-26 -52 -16  23
-32  29  -9 -53
-45 -50  52  32
 52  46 -55  38
 55  52  25  49
:
-26 -52
-32  29

 31  24
-25  38
-17 -56
:
 31  24
-25  38

 -1  -4  -8   5
-29  29 -10 -38
 18   4  -8  12
  2  -2   9 -10
 40 -16   6  42
:
 -1  -4
-29  29

 -2 -19  -7  -2
 -3  16 -13   3
  5  56  -7   2
  0 -20  -5  -7
  4  50  -9  -4
:
 -2 -19
 -3  16

-54  22  10 -56
  1  22  39   9
:
-54  22
  1  22

 -4  -7 -23
 11  38  19
-33 -17 -45
:
-4 -7
11 38

-30  28 -25  32
-40   8 -29 -16
-40 -55  57  16
-46  -3  41  55
  4  41  -9  -2
:
-30  28
-40   8

-22   1  24   0
-24   9  54  18
-44  46 -55   9
 41 -34   5 -51
-24 -22  35 -32
:
-22   1
-24   9
---
-10  13
  4  49
-12  36
 -7 -23
-12   2
-10 -14
-10  32
 -5 -27
-14  27
 -5 -22
 13  46
:
-10   4 -12  -7 -12 -10 -10  -5 -14  -5  13
 13  49  36 -23   2 -14  32 -27  27 -22  46

 -2 -24  56   8  -1
  1  -3  11  -9  -2
 -1  -8  -9  -5   1
 -1  -6  46  -6   0
 -1 -10 -14  -3   2
  0 -12  12  -1   0
:
 -2   1  -1  -1  -1   0
-24  -3  -8  -6 -10 -12
 56  11  -9  46 -14  12
  8  -9  -5  -6  -3  -1
 -1  -2   1   0   2   0

 -4  -2 -10  -1  12   2
  1  -6   4  -1  20 -12
-21   5  -1   3  23 -14
-14   0   4 -25   5  19
-31 -15  -6 -49  14  35
:
 -4   1 -21 -14 -31
 -2  -6   5   0 -15
-10   4  -1   4  -6
 -1  -1   3 -25 -49
 12  20  23   5  14
  2 -12 -14  19  35

  5 -11  10 -33  11  21   3 -16  -1  24 -21
 -3  27  16  14 -12   1  14   3   5  -8 -21
 22   2  21   2  11 -38  36  13  -8   0 -10
 -3  40  16   2  -4 -18   3 -26 -14   8 -21
:
  5  -3  22  -3
-11  27   2  40
 10  16  21  16
-33  14   2   2
 11 -12  11  -4
 21   1 -38 -18
  3  14  36   3
-16   3  13 -26
 -1   5  -8 -14
 24  -8   0   8
-21 -21 -10 -21

-20  23 -23  32
 -2 -18  34  10
  4 -41   7 -16
 -1 -17  29   8
-17 -24   8 -22
:
-20  -2   4  -1 -17
 23 -18 -41 -17 -24
-23  34   7  29   8
 32  10 -16   8 -22

 -4  11  -1  -1 -46   0  14 -14
 -7  19 -15  13   6 -13  10  31
  3   0  13  -2   5  14 -15 -12
 16  14  15   7 -23  27  -3 -23
:
 -4  -7   3  16
 11  19   0  14
 -1 -15  13  15
 -1  13  -2   7
-46   6   5 -23
  0 -13  14  27
 14  10 -15  -3
-14  31 -12 -23

 37  -1
  1  24
-19  17
 50 -16
 13  -3
-27  22
:
 37   1 -19  50  13 -27
 -1  24  17 -16  -3  22

26 -1 22
41 -2 34
:
26 41
-1 -2
22 34
---
 -6 -23   5  -6
-15   7  -2  -4
-18 -43  -4  -8
-25 -36  25 -19
:
  7  -2
-43  -4

 -5   7 -42   2
  7   9  32   6
 -6   0  16  -6
:
 9 32
 0 16

 -9  -1  -6   3 -10
 -5   1  -3   5   2
  2  -5  -1  -9  14
  4  -3  -4  -8  -1
  1   0  -6 -42   4
:
 1 -3
-5 -1

 44  23 -20
-28 -15  12
 12   5  -8
 -1   0   0
-40 -21  18
:
-15  12
  5  -8

-57 -17  12  -4
-25  -3  13  -3
 10   2  17  26
-34  13  13  -6
:
-3 13
 2 17

-55  -7   6
-10   4  47
-15  -1  40
:
 4 47
-1 40

-34  16  -3  -3  25
-20 -21  22  51 -16
-14  -2  23  48 -21
-27  18 -25 -12   0
 14  35  10  -2  23
:
-21  22
 -2  23

-30  -4 -43
  5  -3 -43
-17 -23  24
-30   6  22
 37   1 -15
:
 -3 -43
-23  24
---
-40  -7  27
 38  12 -27
-27  26  16
-21   7 -47
:
-40  -7
 38  12

 13 -13  34  37
 22 -16 -17  15
 10 -29  44  23
 16 -25  54  25
 11 -27 -12  21
:
 13 -13
 22 -16

-19  25 -41
-24  27 -17
-21  13 -37
-17  17 -41
:
-19  25
-24  27

-14   9  22   2 -44
-10   8  17  -4 -20
-15   7   5  -9  -2
:
-14   9
-10   8

  5 -29  14  -3  55
  1   1   0  -2   0
  3   3   3  -9   7
:
  5 -29
  1   1

 33  38 -40 -39 -39
 36 -45  40  32  27
-13 -16  36  42  51
  1 -48  31  42  19
:
 33  38
 36 -45
